In the data rows, the value 128 means zero.
Each pair is two rows. How far apart are they, by a hidden measure? 0 means very close, and 20 very far. Two or three weighted sums of its numbers give each row a place; it is the straight-line distance between the places.
150 75 112 108 186 127 142 163 114 160 124 106 103 174 106 137 135 153 116 135
168 146 176 168 102 108 171 146 166 73 99 179 177 89 98 92 166 132 104 166 -> 3
164 152 174 169 105 114 168 132 165 82 97 176 174 88 103 92 163 117 106 161
144 121 144 139 138 134 147 134 142 121 115 140 144 118 117 122 145 117 107 134 -> 3
141 150 156 155 130 106 144 105 160 111 106 146 152 117 122 96 151 87 125 140
139 160 146 167 131 42 147 83 180 115 105 142 158 115 94 75 129 77 153 135 -> 5
170 14 102 112 204 40 167 195 80 171 45 95 99 234 61 120 173 212 147 125
52 171 116 30 39 226 67 118 117 110 61 81 63 183 162 203 97 123 192 183 -> 11
77 147 106 89 110 151 84 116 107 147 133 92 89 151 159 161 93 135 157 116
121 73 97 107 174 158 117 138 86 167 143 94 102 154 133 176 130 156 107 99 -> 5
143 72 107 109 177 134 142 168 101 161 126 107 104 163 104 145 137 169 116 133
142 69 104 89 186 135 137 148 113 181 129 97 84 169 115 130 130 154 134 139 -> 2
109 185 103 131 147 78 140 187 152 119 120 129 106 166 41 48 70 92 189 128
140 78 112 117 183 114 140 130 79 161 108 105 116 172 100 145 154 175 117 139 -> 15
165 148 178 164 105 108 171 142 162 76 96 177 175 92 101 93 167 130 103 164
138 160 141 158 137 80 145 122 158 111 113 146 152 121 106 82 144 92 140 143 -> 5
124 152 131 147 133 96 128 122 158 124 125 141 142 123 121 93 123 85 134 129
167 114 155 146 144 103 161 154 148 112 107 147 140 127 92 97 152 136 108 159 -> 4
137 106 120 126 171 121 133 115 133 158 124 105 121 159 118 131 145 106 123 115
99 122 111 111 143 169 94 81 101 169 147 94 113 126 171 163 114 138 124 88 -> 7
104 112 114 101 145 187 103 109 104 159 140 97 107 137 152 165 108 141 119 92
126 124 124 130 144 138 123 112 136 143 127 119 130 133 135 132 127 106 119 111 -> 3
134 116 135 129 142 141 130 134 136 133 125 129 132 129 124 130 132 124 109 120
85 133 118 89 105 158 86 48 84 156 120 88 102 108 200 191 150 98 159 143 -> 3
156 130 158 150 112 125 153 147 153 96 113 162 156 101 108 107 150 130 103 148
165 100 139 138 152 100 168 161 142 126 108 144 129 140 91 101 144 140 113 157 -> 1
152 49 96 95 190 112 149 174 89 175 110 100 93 186 96 137 136 198 127 143
173 23 104 50 117 89 178 184 0 160 120 133 65 65 117 153 160 255 164 255 -> 7
125 103 119 119 149 156 120 136 121 147 135 118 127 132 136 150 122 123 105 109
79 140 97 91 124 149 89 107 115 159 129 91 88 146 150 149 109 98 172 120 -> 6
156 132 160 151 122 117 155 140 155 99 106 157 159 107 106 106 159 120 109 145
146 99 132 127 151 131 146 158 141 138 119 137 123 136 109 120 132 128 112 140 -> 2
141 114 115 126 151 95 133 135 146 156 124 122 107 148 130 95 116 127 128 126
149 158 156 166 114 88 158 148 147 87 121 164 168 99 92 94 146 119 122 148 -> 7
53 217 62 88 92 76 79 237 145 117 144 120 52 190 65 58 0 93 233 128
112 153 108 143 136 81 118 133 154 138 148 135 120 128 129 84 99 84 149 106 -> 9
129 141 144 146 113 138 122 128 148 116 129 148 148 102 133 116 124 102 110 117
91 117 110 115 121 120 95 9 69 172 139 82 116 78 163 187 103 141 160 89 -> 14
125 150 139 146 131 108 128 123 160 121 124 144 137 118 127 94 122 78 133 124
158 136 165 155 117 107 160 138 162 94 104 160 156 106 104 97 157 122 111 160 -> 5
124 111 118 124 147 147 115 118 122 149 142 112 119 136 142 141 123 128 112 104
101 111 106 108 152 166 100 109 106 166 154 92 113 145 159 163 107 142 115 96 -> 3
171 29 107 77 172 106 170 189 47 168 111 119 76 150 97 130 160 255 140 198
122 91 101 102 166 158 118 129 101 171 143 96 100 151 136 156 121 152 120 109 -> 6
123 89 103 113 137 165 111 156 75 150 158 119 114 125 144 175 113 194 93 92
105 118 101 117 147 156 102 108 101 166 152 94 106 136 161 163 105 163 115 85 -> 2
93 128 105 100 148 163 96 92 112 161 147 96 107 139 156 150 99 125 136 94
96 137 88 116 147 143 97 113 108 165 164 92 104 143 159 149 85 154 133 86 -> 7
98 121 113 105 146 165 94 67 108 171 144 94 112 127 175 157 126 115 130 94
122 183 123 150 145 42 141 144 166 121 124 139 135 141 76 55 111 75 180 141 -> 13
162 101 138 135 159 99 160 163 137 125 104 138 128 143 88 100 144 141 116 159
135 113 129 132 154 138 135 128 133 138 122 123 133 134 121 135 137 114 111 120 -> 1
140 96 118 119 166 137 140 142 122 149 123 112 115 153 114 139 134 133 115 124
107 104 107 109 163 165 105 91 106 169 143 93 111 139 158 158 122 122 122 98 -> 2
126 66 104 86 125 188 124 179 49 147 159 126 100 101 137 187 110 217 97 129
97 116 111 110 145 173 99 74 104 167 145 96 111 123 174 162 121 124 128 97 -> 4
48 189 73 42 56 131 58 186 112 120 121 86 50 210 142 154 52 103 234 169
163 131 156 153 130 106 157 137 159 105 102 160 150 113 95 95 154 120 112 159 -> 15
86 136 100 95 143 168 96 122 118 158 140 94 94 156 137 138 75 128 141 93
167 147 180 171 101 108 171 144 165 75 97 178 176 90 96 94 163 130 104 168 -> 1
127 135 140 142 118 145 126 127 149 117 125 153 148 104 138 117 122 108 105 120
128 117 126 129 149 134 125 119 134 140 125 120 132 136 131 134 135 106 117 113 -> 2
87 135 107 98 113 155 86 90 97 159 142 93 104 129 184 169 116 138 145 114
166 150 176 168 104 110 171 143 163 77 99 180 177 89 102 94 164 129 103 164 -> 5
84 145 96 96 131 159 89 117 113 155 137 93 93 156 154 153 85 140 147 102
110 144 107 135 117 123 103 151 130 139 165 140 115 107 156 115 79 124 120 85 -> 6
115 130 126 129 114 156 106 124 136 133 143 139 124 100 161 134 98 112 100 94
103 118 106 112 149 173 98 110 102 160 157 100 114 135 164 171 101 149 115 91 -> 3
131 151 127 152 151 80 137 116 156 127 119 127 141 135 112 88 133 84 147 131
100 137 76 104 106 119 84 90 73 143 241 79 91 190 198 145 102 158 190 79 -> 17
147 175 150 180 124 56 167 157 169 85 133 165 165 103 74 80 151 122 145 159
152 134 161 154 121 122 154 135 150 100 106 154 160 108 107 114 154 119 107 142 -> 9
146 89 120 117 184 109 143 145 140 161 113 106 114 186 106 130 146 115 129 123
159 151 167 167 119 102 160 114 169 91 97 164 173 103 109 92 168 94 114 154 -> 3
120 95 76 110 185 133 115 178 138 175 168 92 88 174 92 149 84 112 135 96
150 138 155 158 131 110 152 119 152 110 106 152 156 113 109 107 154 103 119 139 -> 6
154 126 157 149 142 98 155 126 161 114 94 139 157 142 104 108 171 92 122 135
159 143 169 163 106 123 158 139 155 82 109 167 174 89 108 111 163 130 101 150 -> 4
163 145 173 162 105 117 168 151 159 77 104 176 172 92 100 101 160 135 101 163
71 156 97 77 95 155 77 128 111 143 118 85 85 166 163 165 85 136 169 135 -> 8
146 155 161 163 121 105 148 100 173 102 94 156 165 103 117 88 159 83 116 150
106 134 77 115 109 125 88 104 60 141 247 84 95 172 190 142 85 192 167 57 -> 13
124 116 123 124 146 144 122 112 131 142 135 119 127 135 138 139 127 109 116 113
129 100 111 114 170 146 120 124 115 162 129 95 118 156 129 149 128 119 116 107 -> 4
139 150 159 157 108 120 138 123 161 96 115 163 159 98 128 102 140 95 112 135
154 104 139 135 151 130 155 157 136 126 116 138 135 134 100 123 145 146 109 143 -> 2
134 114 132 134 144 143 128 126 132 135 123 127 137 130 127 136 136 115 110 115
144 128 147 145 136 122 146 127 142 114 113 140 149 115 113 119 148 117 113 133 -> 2
87 138 80 109 151 120 95 136 118 159 180 104 98 149 146 129 72 118 151 86
167 138 169 160 116 110 169 145 163 89 101 170 166 105 98 93 164 130 111 161 -> 7
41 187 95 30 46 184 63 146 123 115 80 87 54 187 141 174 78 92 227 182
90 132 112 91 126 164 92 79 112 159 136 86 103 135 178 164 124 107 147 120 -> 5
109 106 104 110 156 166 103 107 103 167 149 94 110 140 158 164 111 141 115 93
97 121 109 110 144 166 101 76 105 168 147 94 113 124 170 162 114 131 125 91 -> 2
96 119 89 111 126 145 94 116 101 153 196 105 111 129 157 156 69 161 128 69
148 52 106 81 153 150 149 185 56 164 142 119 85 128 114 164 137 245 117 165 -> 2
154 142 164 162 114 114 157 125 163 92 103 163 167 102 113 99 161 110 108 150
166 139 175 162 110 110 171 149 161 82 99 174 170 91 97 94 166 128 111 165 -> 2
157 127 156 148 131 118 156 142 152 109 105 151 152 117 102 106 153 120 111 146
154 54 111 107 193 88 153 172 111 167 101 101 106 206 92 134 151 164 127 130 -> 2
154 44 93 107 188 90 154 176 51 171 97 104 98 181 87 144 151 248 124 149
168 145 178 165 102 108 169 144 165 77 104 182 177 93 100 91 165 130 106 169 -> 9
161 139 163 159 117 107 162 131 161 94 100 165 166 103 105 99 161 112 108 153
153 136 161 158 125 111 156 120 163 106 103 149 160 111 107 99 161 102 115 149 -> 1
161 73 110 128 175 89 155 166 80 146 103 119 122 154 85 130 147 211 112 154
63 157 107 64 83 176 75 98 114 141 102 86 81 156 168 170 112 101 183 150 -> 9
81 142 103 56 41 157 57 29 71 125 146 72 78 190 254 181 170 69 240 154
108 80 92 110 115 136 84 37 74 156 203 105 119 131 163 165 57 103 149 49 -> 17
107 131 100 118 117 151 96 73 68 154 191 85 106 129 196 166 110 186 137 75
134 121 139 137 128 144 128 125 134 123 126 136 141 115 134 132 131 113 106 115 -> 9
154 143 156 162 122 113 157 141 143 97 116 158 162 99 96 108 155 127 106 142
73 147 107 60 56 156 61 58 82 128 139 73 74 190 232 176 150 80 227 154 -> 12
122 174 124 157 125 57 134 147 163 119 140 154 140 119 108 64 107 77 158 128
167 147 180 168 101 107 170 143 164 74 95 182 175 90 91 93 165 130 107 168 -> 12
168 148 179 167 103 110 173 145 164 75 97 180 177 87 99 96 162 132 105 166
159 132 161 154 119 118 161 143 153 98 107 163 158 106 106 107 157 124 108 153 -> 1
91 147 101 106 139 140 105 126 127 146 153 102 103 163 121 124 80 122 153 106
138 107 133 132 125 165 130 156 112 122 134 142 136 108 127 152 130 142 90 119 -> 9
143 88 122 113 170 134 143 152 125 151 124 113 116 163 109 130 134 140 116 136
49 182 74 50 82 158 71 204 126 123 114 96 56 209 103 145 28 112 210 152 -> 8
158 110 138 146 157 106 157 150 126 119 108 135 134 128 89 110 148 147 107 150
96 144 83 119 138 101 95 133 126 162 197 106 99 137 148 115 68 115 150 77 -> 7
159 132 162 154 110 128 158 151 152 93 110 167 161 95 105 112 154 137 102 152
52 176 83 41 42 151 53 141 94 108 125 83 57 198 179 174 89 101 240 168 -> 11
130 94 110 116 171 142 127 134 110 164 130 99 117 159 121 149 135 126 115 114
73 148 109 74 103 181 84 104 114 148 110 90 84 158 157 165 94 127 162 127 -> 4
163 147 175 165 99 119 164 146 162 75 102 182 176 83 108 98 159 129 99 159
154 58 106 87 184 122 153 168 104 177 120 101 76 166 102 123 137 187 140 159 -> 4
138 118 123 126 169 127 136 124 134 144 110 107 117 162 98 124 131 105 131 122
156 139 163 162 116 122 160 128 153 92 108 160 165 100 105 115 164 114 105 146 -> 1
149 127 144 154 147 116 149 119 145 121 111 136 147 125 109 111 153 106 114 137
125 89 102 106 168 155 119 131 106 171 139 96 105 157 133 161 124 137 117 106 -> 3
145 132 153 149 119 135 144 128 148 105 112 151 156 105 117 116 151 112 106 130
152 118 144 140 141 125 151 141 140 120 114 141 140 127 107 115 147 123 112 141 -> 1
130 151 140 148 138 97 132 109 154 122 114 136 148 126 115 102 136 87 134 131
152 133 150 153 121 129 151 133 149 107 110 157 158 106 112 116 150 116 105 135 -> 4
107 103 103 110 167 159 109 102 108 173 141 91 108 146 150 155 122 124 123 96
135 135 147 146 96 153 127 138 146 100 125 172 155 78 137 127 127 107 94 127 -> 3
164 109 143 145 154 96 161 155 135 120 109 141 134 125 85 96 149 143 113 156
150 150 167 161 106 127 152 126 153 92 108 164 165 95 113 108 152 118 104 142 -> 2
122 96 112 116 153 168 116 141 111 152 140 110 116 139 136 161 118 134 105 99
98 134 99 115 135 148 97 101 102 161 155 94 109 128 170 161 102 154 128 89 -> 5
157 126 154 148 127 123 152 147 145 106 115 149 148 111 106 115 150 129 107 143
91 124 107 110 148 160 96 90 104 169 157 97 108 127 162 157 106 128 132 90 -> 2
172 68 112 139 197 30 168 151 55 152 89 118 121 165 63 111 170 239 126 184
86 134 99 92 139 169 95 117 114 155 135 94 96 155 143 149 86 125 144 100 -> 9
165 143 174 169 105 113 163 137 163 81 101 181 174 88 103 101 161 130 106 161
137 166 141 164 129 71 146 135 164 104 121 148 150 116 100 79 136 86 145 144 -> 10
142 103 128 127 154 126 140 144 131 140 121 124 128 140 116 133 138 135 116 132
115 165 112 148 124 73 121 152 155 129 150 149 123 115 121 75 90 88 149 106 -> 8
152 135 159 156 100 133 152 149 145 88 111 171 162 81 115 115 144 132 100 147
164 125 157 145 129 110 165 152 160 103 102 156 147 120 98 98 156 131 114 158 -> 4
167 142 176 162 107 111 170 143 160 81 101 177 172 91 102 94 165 132 106 162
165 156 176 173 103 110 164 129 165 79 97 172 175 89 105 92 164 112 107 154 -> 2
157 97 130 135 163 109 155 156 119 134 108 122 127 151 91 119 145 153 115 139
113 125 75 134 75 147 79 129 76 133 255 130 88 131 213 105 42 186 135 2 -> 16
134 127 140 138 112 147 126 135 133 116 123 153 147 95 137 132 125 110 100 119
81 139 115 83 110 169 85 70 108 153 117 88 98 137 188 178 135 105 159 131 -> 4
162 145 174 165 104 118 164 139 165 81 98 178 171 87 105 99 164 128 103 157
144 128 145 147 118 143 142 134 142 109 120 153 152 103 121 125 143 121 100 129 -> 1
168 149 179 167 102 107 171 144 167 76 98 181 174 88 101 94 166 133 107 165
107 116 95 119 140 149 103 171 113 143 168 120 111 132 128 143 88 129 122 96 -> 6
120 145 128 143 122 120 122 133 144 124 140 148 138 107 138 104 109 104 122 112
148 194 143 188 134 17 172 164 190 92 139 166 158 115 63 50 150 89 172 166 -> 13
79 170 83 96 123 127 90 169 120 140 144 102 78 170 110 111 40 134 175 101
124 106 122 122 153 156 118 132 123 146 135 118 122 133 135 148 124 122 107 106 -> 2
171 145 172 168 104 108 171 146 167 75 96 175 172 89 99 95 169 134 105 171
81 126 115 79 84 159 75 17 64 148 133 79 105 121 219 202 161 85 190 138 -> 7
149 139 159 155 103 126 153 140 143 93 113 170 162 85 117 110 145 117 100 144
93 134 104 104 120 152 87 90 99 160 142 91 104 126 182 170 115 137 143 109 -> 5
115 97 105 109 166 165 110 122 103 169 142 97 110 150 144 165 117 135 111 96
163 137 166 161 117 112 165 144 159 87 102 170 163 99 102 100 165 128 109 159 -> 6
168 149 178 166 101 109 172 143 163 77 97 178 174 87 99 91 163 129 104 166
167 136 171 161 117 106 165 143 162 88 96 169 165 100 96 88 165 125 114 166 -> 3
131 136 146 144 124 130 130 111 150 120 117 144 146 112 132 113 138 99 113 128
122 122 124 128 135 142 118 121 138 134 133 131 133 123 139 131 124 111 112 112 -> 1
66 172 68 85 110 111 78 176 119 143 155 95 70 179 121 123 35 123 193 115
136 144 149 147 128 119 139 107 157 116 110 147 151 114 130 107 146 93 117 132 -> 7
156 126 152 144 139 111 155 133 159 117 106 147 142 128 105 101 151 114 115 151
119 137 134 139 118 132 121 133 150 125 136 148 139 109 136 115 115 91 119 116 -> 4
149 91 117 123 175 121 145 140 117 153 119 108 120 161 106 133 146 136 118 129
144 115 137 136 150 128 142 135 139 130 120 132 136 127 115 125 147 121 111 131 -> 2
143 67 105 91 186 128 140 158 117 176 132 95 84 177 115 130 123 161 132 142
104 119 100 114 139 164 100 102 96 164 174 93 112 137 171 169 100 172 118 83 -> 8
101 122 104 114 133 174 98 111 89 153 167 95 112 127 175 172 96 185 105 81
98 126 106 112 131 166 94 80 99 162 151 96 110 126 181 169 116 154 126 92 -> 4
148 114 143 140 119 149 143 161 139 113 125 152 145 109 121 135 139 138 95 129
95 132 102 105 100 154 85 66 65 151 163 91 102 128 204 175 123 157 160 94 -> 8
100 118 105 103 152 172 100 98 115 166 135 94 105 147 153 157 100 134 122 93
142 135 155 154 106 145 134 133 149 103 122 160 158 88 127 120 136 112 98 129 -> 4
101 126 100 112 160 144 105 104 118 167 155 94 110 154 150 150 102 116 133 96
141 118 136 143 136 135 137 132 139 122 122 137 139 119 114 126 142 110 106 127 -> 3
132 80 100 97 181 149 123 145 108 175 139 95 93 164 124 154 122 143 116 118
106 110 100 111 123 186 96 137 99 151 165 116 112 113 171 174 87 166 98 75 -> 7
124 89 113 96 168 151 123 104 108 172 136 94 94 149 140 146 134 132 134 118
116 165 118 157 121 70 122 143 158 125 149 152 125 112 128 77 93 90 143 111 -> 10
156 89 127 121 166 115 153 164 135 143 113 124 117 159 98 115 141 138 119 144
152 154 152 162 124 91 158 144 148 93 118 158 161 104 94 94 150 117 127 146 -> 3
144 129 155 147 78 150 138 165 134 87 127 184 161 64 133 124 122 130 89 142
148 130 153 153 126 127 145 132 143 109 116 151 153 108 119 119 150 115 107 133 -> 5
165 131 165 156 120 109 169 151 158 96 99 168 158 105 94 98 159 134 108 161
138 105 129 131 137 160 132 150 118 131 134 134 135 121 122 149 132 139 98 115 -> 2
168 144 176 169 105 107 172 145 164 78 96 179 174 88 98 93 165 133 107 168
166 149 180 166 101 109 173 146 163 77 96 180 173 86 98 93 165 130 106 165 -> 2
139 79 108 110 174 143 135 151 105 160 132 105 106 164 113 151 132 150 113 122
113 104 117 128 57 187 82 159 99 117 175 179 119 55 191 140 65 104 80 69 -> 8
152 124 149 148 123 130 152 149 135 105 118 150 151 108 108 127 150 136 100 139
93 113 113 108 127 170 96 59 77 164 149 96 118 94 173 176 115 144 132 91 -> 7
151 117 147 146 112 153 147 155 134 106 124 155 149 105 109 132 141 147 94 133
99 114 116 110 127 163 100 69 72 162 147 100 114 96 173 176 117 146 130 101 -> 3
114 109 92 121 106 177 92 81 32 150 215 101 107 129 204 160 98 181 134 41
155 124 141 152 152 103 152 123 137 123 109 134 140 130 94 102 153 115 115 143 -> 12
128 68 113 100 167 104 125 120 126 175 155 85 110 201 115 168 115 157 139 83
150 109 138 138 142 129 147 154 132 120 121 141 137 122 106 127 141 137 104 135 -> 9
120 89 105 104 172 156 120 123 107 173 139 90 104 148 141 153 126 135 120 109
108 107 108 110 158 165 103 84 108 170 140 92 107 132 160 161 125 116 126 98 -> 4
99 114 107 100 148 174 106 112 109 166 138 91 102 148 145 154 100 133 129 95
168 146 177 168 104 111 170 144 164 79 98 180 174 91 101 94 165 129 105 165 -> 2
100 133 89 123 109 134 93 108 108 150 217 111 101 122 187 137 70 169 122 55
120 114 115 120 153 153 115 121 117 158 136 108 122 142 140 149 124 124 114 105 -> 8
161 130 161 154 123 124 160 150 149 102 110 163 155 105 103 110 157 138 103 153
165 152 181 166 109 109 171 142 166 75 96 180 174 87 96 90 163 132 105 167 -> 2
150 131 143 149 152 103 150 120 145 121 115 133 147 130 105 110 150 100 123 138
149 82 112 109 177 129 144 162 121 161 127 107 106 167 102 136 131 150 120 134 -> 3
147 63 99 116 188 109 140 153 70 168 118 100 111 176 103 156 147 191 115 126
126 156 132 151 122 99 126 129 158 121 128 151 139 112 130 92 118 85 132 123 -> 9
152 117 144 138 143 125 148 140 144 122 113 140 140 126 112 117 147 121 114 136
159 145 175 165 105 119 162 133 163 78 102 174 171 88 104 103 163 122 105 155 -> 3
82 148 105 90 101 147 85 99 100 150 134 88 97 145 182 171 111 140 157 121
136 101 125 129 159 131 136 126 129 142 120 109 127 154 119 145 149 114 114 112 -> 8
168 145 177 168 104 112 173 143 163 78 96 180 170 92 103 95 166 130 106 164
151 107 131 132 154 106 148 143 129 131 116 138 126 137 104 115 145 134 112 147 -> 2
104 111 100 106 156 163 102 113 109 165 145 91 111 150 150 158 105 135 117 93
158 142 169 161 109 116 162 137 157 86 100 167 172 97 105 102 160 120 107 152 -> 4
157 139 161 156 118 114 158 132 160 102 99 163 166 102 110 100 161 113 113 153
116 95 99 109 161 149 110 98 105 170 153 86 111 148 137 170 108 142 121 91 -> 6
164 147 176 167 107 108 168 141 162 76 97 178 173 89 100 96 162 125 107 162
158 109 136 147 155 108 153 143 116 130 105 129 137 133 86 117 148 145 115 137 -> 3
72 157 94 78 102 157 78 133 116 142 126 93 80 169 154 159 79 135 173 125
136 133 151 148 87 158 128 144 152 93 129 177 154 72 138 122 123 106 90 125 -> 2
38 185 110 24 32 209 60 125 117 111 59 87 51 183 148 189 92 92 225 195
89 116 79 108 135 103 95 95 99 156 225 90 115 146 120 160 48 170 159 64 -> 15
154 137 163 157 105 127 151 137 157 91 110 169 165 91 116 103 154 119 102 150
96 122 90 113 127 158 91 148 102 157 181 113 107 123 160 160 70 157 119 76 -> 8
131 114 126 132 144 149 124 128 129 136 127 124 131 130 133 139 131 118 108 116
104 125 103 116 129 172 96 113 84 156 166 95 113 114 183 178 97 196 106 78 -> 10
132 145 149 149 112 130 135 121 159 111 121 158 156 98 127 106 136 98 109 126
109 101 104 111 163 165 106 110 106 168 146 94 105 147 150 163 120 127 114 95 -> 2
85 148 94 104 125 145 89 130 107 153 147 92 90 151 152 152 75 157 147 98
140 66 107 82 164 134 143 153 95 172 131 101 80 147 122 137 128 184 141 156 -> 9
55 164 108 42 43 161 57 87 104 125 98 84 71 165 205 199 143 69 223 188
48 181 116 23 15 205 55 112 109 107 55 75 60 185 182 218 113 123 208 204 -> 14
94 141 85 117 131 116 97 123 102 157 195 94 100 142 161 145 79 170 142 82
112 144 108 125 137 71 125 74 139 139 202 101 128 147 114 119 105 120 163 107 -> 18
166 145 173 166 104 107 171 142 162 79 99 178 176 93 97 93 167 131 104 167
148 137 155 151 117 130 148 128 149 101 111 158 158 105 113 115 151 112 105 139 -> 1
161 141 170 162 112 114 162 139 159 86 106 169 167 98 107 106 159 122 107 156
94 137 102 108 123 140 90 102 93 156 153 92 106 127 186 164 108 158 138 99 -> 8
168 147 171 165 110 116 166 141 160 84 101 176 172 89 104 104 163 126 107 158
90 140 96 110 127 141 93 106 103 157 150 91 102 137 175 161 99 154 138 96 -> 6
144 143 144 161 143 90 152 117 145 116 112 141 147 121 102 99 153 101 124 143
133 119 134 133 135 144 131 126 139 128 125 134 136 122 131 135 136 111 109 119 -> 2
156 139 157 161 132 114 154 121 159 102 101 150 158 113 106 102 164 106 116 147
47 180 92 32 15 163 50 112 94 108 106 82 54 191 204 188 114 90 251 195 -> 8
171 147 178 168 104 109 171 143 165 77 94 180 176 87 93 97 166 132 102 164
137 135 147 144 103 134 134 131 138 103 119 162 155 85 131 121 132 106 104 139 -> 5
168 146 175 168 105 115 169 137 157 80 97 177 175 89 101 98 167 128 101 160
138 111 134 136 146 137 138 132 133 133 122 129 135 135 117 134 141 119 110 125 -> 2
156 134 158 157 114 131 156 137 147 92 111 163 165 94 111 117 156 127 100 144
85 137 102 94 114 146 82 96 102 152 145 92 101 132 179 170 119 120 158 120 -> 5
150 112 143 137 145 122 148 140 141 123 116 137 138 126 111 118 147 130 115 141
164 146 174 168 102 107 174 145 168 78 95 179 173 86 100 92 167 130 109 169 -> 1
146 112 140 136 145 131 146 137 137 126 117 128 129 131 112 125 143 123 115 132
153 139 148 155 140 100 154 110 155 116 110 138 152 123 108 99 161 98 125 139 -> 3
157 138 162 163 125 112 161 132 158 96 102 160 161 103 105 103 166 110 110 150
151 139 159 160 113 125 151 130 150 100 111 160 161 100 118 111 152 116 106 137 -> 3
95 125 106 106 144 170 99 87 108 164 144 91 109 133 162 155 107 125 130 94
163 147 177 166 102 112 165 138 165 80 98 176 177 91 102 97 164 126 106 161 -> 2
163 140 171 163 136 66 166 111 187 103 82 147 167 138 103 80 176 87 135 155
96 138 85 115 150 123 96 118 118 166 184 99 104 145 154 131 79 123 142 82 -> 5
157 129 148 159 152 99 150 114 144 114 104 138 148 120 100 102 161 103 114 141
160 135 166 156 115 112 161 141 159 93 103 166 158 107 102 103 158 126 110 158 -> 1
149 138 156 156 115 130 144 131 153 100 110 155 162 99 120 116 149 117 106 137
142 113 136 134 150 135 142 136 130 132 121 124 135 132 119 135 142 116 111 129 -> 4
42 177 112 27 26 176 55 95 115 115 70 80 66 167 198 208 137 74 233 212
165 140 176 167 109 108 170 146 165 81 103 175 174 94 101 96 167 132 107 167 -> 10
137 170 144 163 139 59 148 121 168 116 118 145 157 123 98 68 137 68 158 150
138 137 143 147 129 121 141 137 144 114 123 146 148 115 114 111 140 110 118 130 -> 5
